One vector is turned by the same rotation once a step. Each row is the vector after some number of steps, and that number follows the row.
The counts run from 0 to 513.
-1.09, +2.25, +2.61, -0.84, +3.81, -1.28, +0.51, -0.29, -1.51, -3.39, +1.05, +2.26, +3.57, +0.68, +0.85, -2.87, -0.42, -1.04, -0.35, +1.49, +3.51, -5.16, -1.23, +2.36, +1.70, -0.98, -4.29, +0.22, -0.83, +0.84, +1.85, -1.75, +0.99, -1.97, -0.61, -2.54, +1.97, -1.31, -0.49, -2.66, -1.59, +1.31, -0.66, -4.08  322
-1.77, +3.93, -0.92, +0.90, +1.65, +2.07, -1.28, -2.34, +1.79, -2.29, +1.09, +1.41, +4.37, -1.85, +3.08, -2.90, +1.04, +0.53, +0.76, +1.11, -0.63, -1.57, -0.17, -1.30, +4.67, +1.39, -2.43, -0.83, -1.71, +2.47, +1.71, -0.26, -0.29, +0.32, -3.15, -2.15, +3.69, -0.05, +0.03, -4.00, +0.69, +0.97, +2.15, -1.18  52
+0.43, +3.17, -0.96, -1.76, +3.86, -3.74, +1.57, -1.81, -1.40, +0.07, +0.66, +4.17, -0.38, +1.39, -3.39, -2.12, -2.38, +1.42, +1.92, +0.40, +4.78, -3.96, -2.50, +2.23, +0.10, -0.18, +0.43, -2.30, -1.61, -1.28, -1.79, +1.12, +3.24, -1.66, +1.33, -3.01, +1.05, -0.21, +2.21, -0.29, -0.11, -0.81, -1.11, -4.21  98
+0.31, -1.56, +2.60, +0.57, +0.81, -0.56, +3.31, -2.21, -0.79, +0.47, +4.77, +0.50, -4.79, +1.36, +3.08, +1.44, -1.02, +1.03, +1.72, +1.41, +0.86, -0.23, -1.78, +1.29, -1.53, -3.55, +1.72, +2.17, +0.60, +1.48, -1.08, -2.47, -3.19, -2.33, +3.79, +3.98, +2.09, +0.19, +1.63, +2.30, -1.41, -0.53, -2.66, -1.06  456
-1.26, +1.22, +1.67, -1.40, +4.24, -4.25, +1.71, -3.56, -1.77, +1.26, +1.72, +4.85, +0.12, -0.26, +0.83, -1.21, -0.90, +1.23, -1.21, +0.46, +4.47, -1.57, -0.21, +3.92, -1.17, -1.28, -1.45, +0.77, +2.75, -0.46, +1.26, -0.18, +2.36, -2.89, -0.46, -2.78, +1.45, +2.02, +1.38, -2.74, -1.07, +0.57, -1.00, -2.89  100
-1.94, +1.74, +2.67, +1.20, +2.41, -0.21, +1.90, -0.89, +0.41, -2.19, +1.45, +2.27, +1.05, -2.64, +2.70, -0.56, +1.83, -0.74, +0.68, +1.40, +3.08, -2.00, +0.37, -0.95, +2.65, -3.34, -4.76, +3.19, -3.49, +4.05, +1.33, -0.83, -2.01, -0.22, -1.80, +0.07, +3.29, -2.06, +2.31, -1.07, -0.44, -0.61, +2.18, -0.93  349
-2.32, +1.03, +1.37, -1.55, -0.65, -0.78, +0.50, -4.35, -0.20, -0.82, +2.63, +4.88, -3.14, -4.41, +0.38, -2.02, +1.69, -1.40, -0.28, +1.31, +3.02, +2.01, -1.16, -0.24, -1.35, -0.89, -0.37, -0.41, +1.79, +1.93, -1.84, +0.42, +1.21, -0.23, -2.80, -0.88, +5.77, +1.10, +0.04, +2.17, +0.03, -1.02, +0.09, +3.31  111
+0.00, +2.40, -1.58, -1.14, +3.28, -1.85, +0.96, -0.30, +0.71, -0.12, +0.34, +2.03, -1.85, -3.47, -0.22, -1.43, +0.63, -2.75, +3.81, +2.91, +0.75, -0.91, -3.40, +0.18, -1.25, +1.65, +2.83, -1.14, -2.05, +0.02, -3.15, +1.52, +2.99, -0.71, +0.50, +1.58, +5.56, -0.20, +1.70, +2.69, +2.21, +0.00, -2.05, +1.16  409
+0.97, +1.11, -0.01, +0.44, +4.78, -1.39, +0.08, -0.87, -0.43, -1.30, +1.37, -1.75, +4.10, +0.09, +5.05, -1.81, +1.04, -1.77, +0.48, +2.97, +0.51, -2.95, -0.41, +3.05, +2.81, -0.17, +0.29, +1.62, -0.68, +1.55, +2.64, -1.89, -1.63, -3.08, +0.98, -0.38, +0.90, +0.49, +0.38, -5.08, -1.70, +1.12, -0.76, -3.73  513
-2.10, -0.26, +4.18, -2.55, +0.30, -0.72, +3.78, -4.55, -1.32, -3.06, +4.22, +2.28, -0.46, -0.77, +2.31, -3.39, -0.01, +1.28, -1.21, +3.23, +2.05, +1.11, -1.41, +0.61, +1.04, -1.68, -2.75, +1.49, -0.14, +3.74, +2.06, -1.64, -1.80, -1.70, +2.16, +0.81, +0.40, +0.55, -1.24, -0.63, -1.54, +0.87, +0.52, +1.38  37
-0.94, +1.27, -1.15, +0.62, +3.16, -0.15, -0.59, -2.40, -0.05, +0.05, +3.91, +3.28, -5.26, -3.93, -0.94, -0.52, +0.40, +0.35, +2.42, -0.55, +2.57, +2.93, -1.53, -3.41, +1.04, -1.34, +3.15, +1.43, +0.01, +2.05, -1.53, +1.85, +0.13, -0.49, -0.71, -0.73, +4.93, +0.12, +3.19, +1.74, +0.92, -1.70, -0.17, +1.24  113
-1.32, +2.31, -1.26, +0.27, -2.02, +0.22, +1.23, -1.01, +2.58, -1.58, +2.53, +0.91, -1.46, +0.03, +0.84, +0.70, -2.34, +3.57, +5.59, +0.20, +2.19, -4.25, -1.39, +0.61, -1.73, -1.65, -1.82, -0.59, -2.20, +0.92, +0.80, -4.16, +0.11, +2.09, +1.04, +1.24, +3.07, +1.43, +0.95, +0.93, -0.67, -0.17, -0.96, -5.21  393
-1.57, +2.41, -0.03, +1.80, +2.88, -1.14, +2.28, +0.66, +0.96, +2.14, +1.65, +3.21, +1.01, +2.42, +0.97, +2.20, -3.29, +4.82, +2.69, -0.18, +2.13, -5.01, +0.62, +0.64, +1.09, -3.06, -1.20, +0.29, -1.36, -1.26, +1.42, -1.68, +0.68, -0.37, +0.09, -1.08, +2.38, +0.20, +2.64, -1.32, +0.22, +0.43, -1.17, -6.70  130
-3.12, +0.93, +0.92, +0.44, +1.22, -0.67, +3.82, +1.51, +1.05, -0.14, +0.60, +3.92, -0.03, -0.41, +3.54, -1.93, +0.35, +0.97, +0.98, +3.31, -0.26, -0.06, -0.38, -4.02, +2.38, -2.78, +0.73, -2.19, -3.07, +0.78, -1.03, -0.21, -0.95, +0.65, -0.88, -0.89, +7.42, -0.49, +0.84, +1.76, +4.18, -0.33, +2.12, +1.01  379
+0.68, -1.24, +0.08, +1.65, -0.58, +0.87, +0.45, -4.11, -1.64, -1.32, +4.11, +2.62, -0.43, +4.95, +2.52, -2.27, -0.55, +3.39, -1.78, +0.15, +1.60, +1.06, -0.52, -0.67, +2.82, -3.23, +2.25, -0.99, +0.38, +1.15, -0.09, -1.77, -5.46, -2.74, +1.79, -1.91, +0.88, +1.00, +0.95, -1.82, -0.82, -2.66, +1.71, -0.87  4
+1.06, +2.86, -2.14, -2.78, +4.43, -2.31, -0.51, -2.94, -0.18, -3.61, +0.13, -0.49, +3.46, -1.22, +1.97, -4.00, +1.83, -3.97, +0.88, +2.25, +2.29, -3.70, -2.79, +2.90, +1.24, +1.50, -0.86, -0.76, -2.57, +2.12, +0.14, -1.06, +0.31, -2.02, +0.76, -0.85, +0.88, +0.00, +0.38, -2.66, -1.92, +0.88, +0.56, -1.95  286
+0.38, -0.06, +2.21, +1.10, -1.79, +3.44, +0.74, -5.44, -1.65, -0.35, +5.44, +4.48, -2.09, +2.93, -0.19, -1.95, -1.88, +3.83, +0.76, +0.56, -1.21, +1.21, -2.62, -0.92, +1.90, -0.39, +1.17, -1.18, +0.72, +0.66, -2.60, +0.39, -2.17, -1.62, +1.30, +1.34, +2.62, -1.36, -0.37, +2.61, -0.72, -1.58, -2.06, +1.70  495
+0.66, +0.42, +3.10, +0.83, +4.41, -1.81, +1.62, +0.62, -0.48, +0.21, +2.36, -0.35, -1.94, -4.17, +2.99, -0.64, +0.81, -3.98, +1.43, +4.94, -0.50, +0.14, -2.22, +0.94, +0.18, -1.86, +2.15, +3.20, -1.12, +1.84, -1.32, +0.61, -1.51, -2.46, +2.85, +2.56, +4.52, -0.99, +1.37, +1.46, +1.20, +0.39, -1.43, +0.38  186
+2.52, +0.14, +1.04, -0.94, +5.45, -2.68, +1.42, -0.73, -1.24, +0.57, +2.39, +0.12, -0.19, +2.36, +0.61, -1.23, -1.81, -1.48, +1.54, +2.48, +0.41, -2.58, -3.43, +1.80, +0.13, -0.09, +3.48, +0.31, -1.83, +0.64, -1.14, +0.59, +0.16, -3.54, +4.47, +2.03, +0.89, -1.62, +0.86, +0.72, -1.87, +0.93, -4.82, -2.78  483
+0.35, +1.20, +3.71, +3.11, -2.26, +1.70, -2.94, -1.85, +0.20, -1.20, +4.41, +2.39, +0.88, -0.92, +1.57, -1.45, -3.16, +2.25, +1.14, +3.84, +1.21, -1.33, -0.93, +3.47, +1.83, -2.65, -1.05, +0.91, +1.23, +0.44, +2.01, -2.16, -3.42, -2.32, +2.06, -1.87, +2.38, +1.81, -0.78, -1.60, -0.22, -1.42, +0.93, -2.96  200
+0.74, -0.67, -0.72, +0.33, -0.88, +1.10, +3.31, -2.17, -1.14, -1.35, +3.69, +0.39, -1.94, +2.25, +1.81, +0.20, -2.51, +3.49, +1.44, +2.50, -0.36, -0.16, -2.61, -0.26, +2.18, -1.21, +3.07, -1.85, -0.97, +0.16, -1.03, -2.76, -4.45, -0.82, +5.20, +1.40, +1.38, +1.44, +0.44, +1.30, +1.67, -0.54, +1.52, -2.32  230
-0.44, +0.36, +0.28, -0.72, +2.11, -5.03, +4.02, -2.82, +1.46, +2.06, -0.32, +1.48, -0.45, -1.75, +4.77, -1.77, +1.41, -1.96, +1.89, +5.31, +1.64, -0.30, -1.67, +2.99, -1.60, -1.27, +1.81, +1.06, -2.34, +1.50, -0.40, -0.72, -2.26, -2.80, +2.49, +1.91, +0.60, +2.47, +1.99, -0.05, -0.14, +0.24, -0.78, +1.77  450
+0.29, +0.77, -2.91, -3.10, +5.00, -3.23, +5.81, -3.28, +0.00, +0.61, +0.54, +2.28, +1.26, +3.00, +2.63, -2.13, +1.14, +1.93, +0.95, +1.53, +0.25, -0.84, -1.66, -1.85, +2.31, +1.17, +3.47, -1.72, -3.67, +0.84, -1.08, -0.23, -0.50, -1.84, +2.18, +1.16, -0.12, +0.75, +3.04, -1.03, +0.43, +0.82, -0.83, -0.02  29
+0.13, +1.38, +1.80, +2.77, -1.28, +1.28, -2.61, -2.47, +1.24, -0.77, +4.82, -0.35, -0.18, -2.99, +3.04, -0.08, -1.93, +1.42, +2.11, +3.19, +0.96, -0.99, -0.39, +3.73, +0.84, -2.28, -1.38, +1.66, +2.15, +0.84, +2.61, -3.68, -3.63, -1.36, +2.26, +0.11, +1.53, +3.16, -0.67, -2.80, -1.76, -0.33, +0.61, -3.12  201
-0.27, +2.99, -1.17, -0.15, +0.73, -0.76, +2.19, -2.65, -0.11, -1.23, +0.68, +4.00, +0.38, +2.90, -1.96, -0.78, -1.75, +3.22, +3.49, -1.77, +3.98, -5.33, -1.33, +0.78, +0.43, -1.50, -2.56, -1.99, -2.43, -0.46, -1.39, -1.80, +1.26, +0.11, -0.36, -1.24, +1.79, -0.92, +2.49, +0.05, -1.33, -1.63, -0.55, -4.96  357
+1.63, +1.72, -5.07, +1.14, -0.03, +3.17, -2.26, -2.88, +1.16, -3.39, +3.17, -1.61, -0.22, -0.59, +3.12, -0.90, +0.85, -0.70, +3.67, +0.06, -1.90, -1.38, -1.81, -2.07, +3.19, +1.52, +2.87, -1.42, -2.66, +1.39, -1.93, -2.31, -2.73, +0.32, +0.28, +2.31, +3.96, -0.70, +0.57, -0.19, -0.64, -1.21, +0.84, -1.39  504
+1.80, +3.20, -0.64, +2.29, +3.04, +1.69, -0.79, -5.10, -0.12, -1.72, +1.14, +0.12, +2.98, -0.95, +4.19, -0.88, +2.71, -2.70, +1.12, -0.73, -0.74, -3.21, -0.92, +2.46, +1.80, +1.17, -1.88, +1.11, -1.55, +1.67, -2.09, -1.38, -1.70, -2.53, -2.00, +2.03, +1.78, -2.78, +2.19, -1.01, -3.67, -1.53, -0.99, -1.35  508
+0.84, +1.40, +1.36, +3.60, -0.02, +3.41, -3.80, -5.37, -0.05, -0.98, +5.41, +0.56, -0.05, -1.40, +3.12, -0.41, -0.16, +1.28, +1.03, -0.98, +0.28, +1.01, +0.12, +2.13, +2.56, -0.46, -0.52, +3.40, +2.40, +1.92, +1.24, -1.94, -3.09, -2.37, -0.56, +0.53, +1.47, +1.11, -0.09, -3.29, -3.11, -1.50, -0.27, -1.09  238
-0.11, +2.33, -1.57, +2.98, -0.84, -0.07, +0.52, -2.94, +2.79, +2.89, +2.22, +4.47, +0.21, +3.11, +1.03, +0.98, -2.69, +5.23, +3.15, -0.89, +1.38, -3.40, -0.44, +2.15, -0.32, -1.46, +0.58, -1.59, -0.05, -1.43, -0.12, -2.14, -0.61, -0.87, +0.04, -0.63, +1.79, +2.14, +2.34, -0.25, -1.11, -2.02, -1.25, -4.02  167
+0.16, +1.13, -0.91, +0.66, +3.28, +2.51, -2.33, -1.60, -0.54, -3.16, +2.71, -0.84, +2.98, -0.26, +5.77, -1.25, +2.05, -1.50, -0.15, -1.31, -0.51, -2.72, -0.30, -1.00, +3.71, -0.21, -0.67, +0.23, +0.32, +1.04, +0.76, -2.62, -1.07, -1.28, -2.78, -0.49, +4.73, -2.13, +0.19, -4.40, -1.89, -0.09, -0.28, -2.68  280
-0.59, +2.83, -1.18, +0.07, -2.55, +1.09, +0.36, -1.27, +1.36, -1.76, +2.42, +3.01, -0.82, +0.77, -1.57, -0.38, -3.65, +3.88, +4.71, +1.11, +2.20, -4.64, -2.27, +1.12, -0.92, -0.44, -1.73, -2.82, -1.36, -1.16, -0.51, -2.27, +0.81, +1.73, +1.05, -0.48, +3.33, +1.14, -0.10, +1.23, +0.32, -0.66, -0.74, -4.48  394
+0.00, +3.80, -0.14, -1.19, +1.30, -1.63, +0.80, -1.18, -0.63, -0.43, +2.59, +3.22, -0.54, -1.32, -2.51, -0.58, -3.97, +2.55, +3.66, +1.93, +2.50, -3.37, -3.15, +3.32, -1.02, +0.82, -0.35, -1.91, +0.69, -2.36, -0.25, -0.87, +3.12, -0.52, +2.67, -1.65, +2.54, +2.06, -0.04, +0.09, +2.15, +0.57, -0.96, -5.31  135
-0.41, -0.19, +4.74, +1.02, -2.82, +1.34, -1.27, -3.28, -0.05, -2.30, +4.93, +1.33, -1.76, -1.92, +1.71, -2.26, -1.51, +0.43, +1.55, +4.57, +1.18, +0.50, -2.20, +2.37, -1.01, -2.88, -1.26, +1.37, +0.81, +2.35, +0.55, -2.42, -3.97, -1.24, +2.76, +0.65, +3.29, +1.36, -2.46, +0.55, -1.10, -0.59, -0.25, +0.08  460
+0.34, +1.93, -2.17, +2.38, -3.06, +2.70, -2.90, -4.62, +2.57, +0.13, +2.67, +3.08, +2.61, +1.43, +3.03, -1.60, -0.93, +2.95, +2.86, +0.72, -1.19, -2.75, -0.74, +2.28, +0.14, +1.25, +0.48, -3.16, +1.17, -1.70, +0.07, -2.68, -1.20, -0.92, -0.97, -1.15, +4.16, +2.87, -1.30, -0.47, -0.46, -0.79, -1.06, -1.90  205
+0.35, +2.45, -0.13, -1.76, +5.00, -1.44, +0.68, -0.83, -1.39, -1.89, +0.62, +2.33, +4.59, -0.17, +1.83, -4.67, -0.12, -1.71, -0.73, +4.83, -0.57, -1.16, -1.77, +0.26, +3.99, +2.68, +1.39, -1.57, -2.15, +0.28, +0.15, +1.31, +1.00, -2.61, +1.18, -2.09, +2.54, -0.18, -0.58, -2.23, +2.29, +1.52, +0.63, -0.62  25
